(in the rows, 128 means zero)
Named moves, each a turn or a mirror, and the order they were made in; the first pair answered:
move E:
[134 106 119 112 153 120 156 105 132 152] |-> [122 103 121 110 160 138 122 105 121 153]
[125 169 148 107 136 124  87 114  97 156] |-> [146 176 140 109 123  88 147 119 113 159]
[141 121 100 149 128 127 146 171 150 152] |-> [126 118 103 150 140 153 103 169 140 150]
move H:
[146 197 122  89  95 147 100  64  87 155] |-> [146 215 116 104  73 136  99  89 105 151]
[141 157 128 157  82  96 137 167 161 141] |-> [129 101 147  91 169 128 142  78 100 153]
[133 153 121 104 113 110 143 103 108  90] |-> [132 156 121 109 105 108 144 109 113  88]
move V:
[130 119 139 127 131 118 142 105 122  89] |-> [131 149 139 140 105 121 118 120 134  99]
[133 138 157  96 164  97 125  85  95 127] |-> [135 169 160 105 136  95  98  94 100 118]
[144 150 147 112 114 114 122  95  91  52] |-> [136 185 138 135  85 127  72 142 113 101]
[139 176 134 127 108  77 153 169 139 220] |-> [141 132 131 113 146  76 197 150 129 218]
Pairs:
Between the rows of a pair lie two moves.
[142 169 119 144  83 115 111 166 154 145] |-> [125 103 117 108 166 139 141 133 125 195] : V then H
[166 129 108  89 111 103 123 126 147 150] |-> [152 110 109  82 137 133  91 119 135 155] : E then V
[145 104 151 101 137  99 176  83 127 115] |-> [134 146 161 115 111 129  88  90 119  88] : V then E
[118 107 153  99 149 144 121  62  99 125] |-> [141 153 136 148  75  90 166 128 155 121] : E then H
[133 128 127 146 120 104 164 141 140 110] |-> [104 115 131 147 145 152  95 142 126 119] : E then V
[127 126 113 169 107 110 165 181 157 111] |-> [ 94  93 129 137 163 171  90 134 108 115] : E then H
[122  92 122 141 166 145 148 107 133 116] |-> [132 143 135 154 117 139 106 115 139  80] : V then V
[128 133 112 137 114 118 133 149 160 131] |-> [112 114 112 133 144 142 117 141 151 141] : E then V
[148 143 142 119  96 124 149 115 138 115] |-> [147 152 146 115  96 133 130 109 131 126] : H then V
[147 141 138 108 139 123 152  78 146 137] |-> [147 161 129 133 112 119 149 119 170 154] : H then V
[130 157 155 124 151 138 111 138  98 118] |-> [142 159 148 127 143 109 157 149 113 134] : V then E
[147 143 133 137  91  96 159 112 143  43] |-> [129 107 144  82 161 146 117  55  90 104] : V then H
[130 135 115 156 110 145 117 179 156 142] |-> [135  98 137 109 162 158 130  97 105 105] : H then V
[ 91  88  81 126 190 175  95 112  78 118] |-> [111 157  76 183  93 135  90 172 130  63] : V then H
[130 101 140 150 151 138 145 154 172 107] |-> [135  95 146 141 160 140 147 134 158  91] : V then H
[205 108 153 115 129 105 153  85 101 129] |-> [182 125 159 122 126 148  71  94  89 124] : E then V
[167 148 132 164 107  95 163 166 167 104] |-> [174 145 163 117 137 116 135  87 110  64] : H then V
[130 102 108 140 146 117 157 153 149 156] |-> [112  91 123 130 166 152 103 125 118 113] : V then E
[115 130 122 116 131 137 119  92 104  87] |-> [109 153 104 148 100 134 103 152 138 128] : H then V
[ 92  94  88 153 133 160 132 175 145 104] |-> [106  91  87 149 132 135 168 162 152  79] : E then V
[128 159 100 152  93 124 172 191 146 141] |-> [122  95 106 111 167 146 200 139 108 155] : V then H
[166  93 130  92 165 117 184  92 112 128] |-> [158 134 149  97 130 144  95  82  97  71] : V then E
[128 139 128 143 138 140  95 137 126 170] |-> [135 114 123 134 159 123 147 123 124 170] : V then E
[101 159 149 118 140 154 124 110 125 142] |-> [ 97 151 142 131 137 152 135 136 136 162] : H then V
[130 122 112 134 139 124 103 118 140 146] |-> [135 127 109 143 128 113 115 128 150 139] : V then H
[132 117 121 149 115 100 141 166 151 110] |-> [107  93 134 131 157 143  93 139 118 108] : E then H
[120 100 126 138 156 158 116 128 114  98] |-> [120 110 117 160 136 149 120 166 138 114] : H then V
[108  89 118 120 148 172 113 129 122 147] |-> [109  82 105 136 138 159 141 156 139 142] : H then V
[137 138 148 149 130 123 120  91 105 101] |-> [132 147 148 146 132 133  99  94 104 122] : V then H
[123  74 105 154 148 134 172 154 155 107] |-> [132  85 121 141 141 128 168 127 142  66] : V then H
[116 127 117 141 108 124 155 157 154 132] |-> [ 96 110 125 124 139 164 111 133 127 132] : E then H
[138 112 134 133 124  79 170  89 120 101] |-> [120 151 143 146 101 113  75 105 113  93] : V then E
[ 94 144 112 168 121 154 106 168 132 128] |-> [124 121 113 138 145 110 200 127 126 139] : H then E
[153 188 136 123  80 112 120 122 142 128] |-> [133 168 125 128 106 137  98 149 141 182] : V then E
[129 155 127 121 138 152  64  96  94 111] |-> [118 129 114 124 164 165  74 114  96 162] : V then V
[128 130 109 147  98 141 138 153 147  56] |-> [113 115  95 151 116 160 132 189 162 126] : V then V
[117  87 121 142 146 180 108 146 129  90] |-> [149 114 120 148 107 125 166 148 147  69] : E then V
[120 123 132 116 142 131 150  96 124 146] |-> [120 152 126 147 103 123 134 135 148 141] : E then H
[147 178 148  96 150 136 112 103 119 134] |-> [143 180 133 116 142 136 114 143 140 174] : H then V
[123 153 114 170 109 144  89 203 163 144] |-> [152 101 121 102 167 103 210 121 131 158] : H then E
[160 172 110 150  68  62 188 158 170 133] |-> [150 134  98 146 105  76 214 169 171 177] : V then V
[120  92 143 117 172 154 135  79 106 113] |-> [127 159 152 137 109 151  74 104 117  96] : V then V
[119 146 118 106 120 140  94 118 118 154] |-> [134 154 114 111 104 108 139 131 136 152] : H then E
[109 100 110 182 121 101 152 185 164 141] |-> [109  59 116 148 166 107 178 136 136 125] : V then H
[122  82 123 135 134 150 160 116 116 107] |-> [130 137 134 152  86 149 113 130 122  90] : V then V
[134 111 130  80 140 154 115 123 116 161] |-> [151 133 124  99  99 117 151 154 146 160] : E then H
[134 112 114 123 126 124 141 132 151 149] |-> [123 108 123 116 138 145 111 117 132 129] : V then E
[130 122 144  83 160 143  98  75  92 144] |-> [140 185 136 136  76 115  82 139 138 121] : V then H
[146 176 128 106 118 106 110  99 121 124] |-> [129 148 116 110 145 121 116 123 129 182] : V then V
[104  84 119 145 166 151 170 124 118  83] |-> [ 96 109 114 173 137 160 125 158 132  74] : H then E
[175 162 137  94  93 122 155  31  89 116] |-> [150 189 135 107  78 165  70  60  91 148] : E then V
[131 104  88 123 116  89 144 167 138 101] |-> [139 112 110 102 121  94 130 127 111  69] : H then V
[104 101  93 187 123 113 167 203 157 140] |-> [ 76  73 105 172 170 167 101 174 122 109] : V then E
[ 97  39  79 163 169 161 149 146 133 119] |-> [125  63  95 153 141 126 174 114 128  43] : E then V
[135 150 154 127 111 132 110 112  96  79] |-> [141 145 153 116 116 115 143 105  97  81] : E then H
[144  77 130 122 156 158 127 107 148 151] |-> [161 121 130 153  95 129 129 137 179 101] : V then H
[ 86 157 124 152 106 148  52 136 134  98] |-> [ 75 125 129 127 149 166  54 111 109 125] : H then V
[126  98 126 109 153 145 130 102 104  71] |-> [152 143 127 124 103 111 153 116 126  65] : V then E
[145 133 124 170  77  82 144 130 142 141] |-> [138 102 116 166 107  87 166 132 140 171] : V then V
[134  95 108 119 129  90 182 129 121  73] |-> [132 158 108 145  71  98 109 175 142 105] : V then V
[108 135 114 147 147 133 104 153 150 151] |-> [117 114 120 121 174 123 140 116 135 155] : E then H
[114 100 135 123 150 136 103 138 126  46] |-> [140 132 130 135 107  89 155 161 155  64] : V then E
[132 158 121 143  93 116 128 144 138 157] |-> [119 132 131 115 139 148 104 107 105 159] : E then H
[ 97 119 146 121 165 154  73 149 146 136] |-> [127 106 139 112 166  99 182 140 161 133] : V then E
[153 156 124 123 113 146 114 127 136 173] |-> [151 133 127 103 142 152 133 102 122 171] : H then V
[105 106 123 127 167 136 109 122 109 144] |-> [124 123 115 141 131  93 162 145 138 145] : E then H
[132 111  96 156  87  93 174 146 181  56] |-> [100 124 101 166  90 155  64 163 168  77] : V then E
[125 154 138 142 126 143  83 130 115 125] |-> [146 154 129 146 111 104 147 143 138 148] : E then V
[136 122 119 149 114  96 178 148 155 113] |-> [133  99 132 112 159 115 175  98 118 116] : V then H
[113  89 141 147 161 142 115 146 121 125] |-> [126 110 143 163 126 125 119 163 137  97] : V then H
[116 129 135 120 112 110 121 123 122 110] |-> [109 123 135 111 128 122 108 117 115 126] : V then H
[145 139 156  96 166 166  90  94  90 168] |-> [136 135 125 142 140 149 121 174 137 213] : H then V
[159 124 121 141 117  74 206 122 138  78] |-> [163 166 138 141  87  81 157 114 127  56] : H then V
[139  96 123 134 145 132 120 143 119 159] |-> [147 113 122 153 113 111 136 159 136 125] : V then H
[116 112 135 120 153 129 151  82 122 103] |-> [116 170 137 142 105 131  92 117 139 114] : V then V
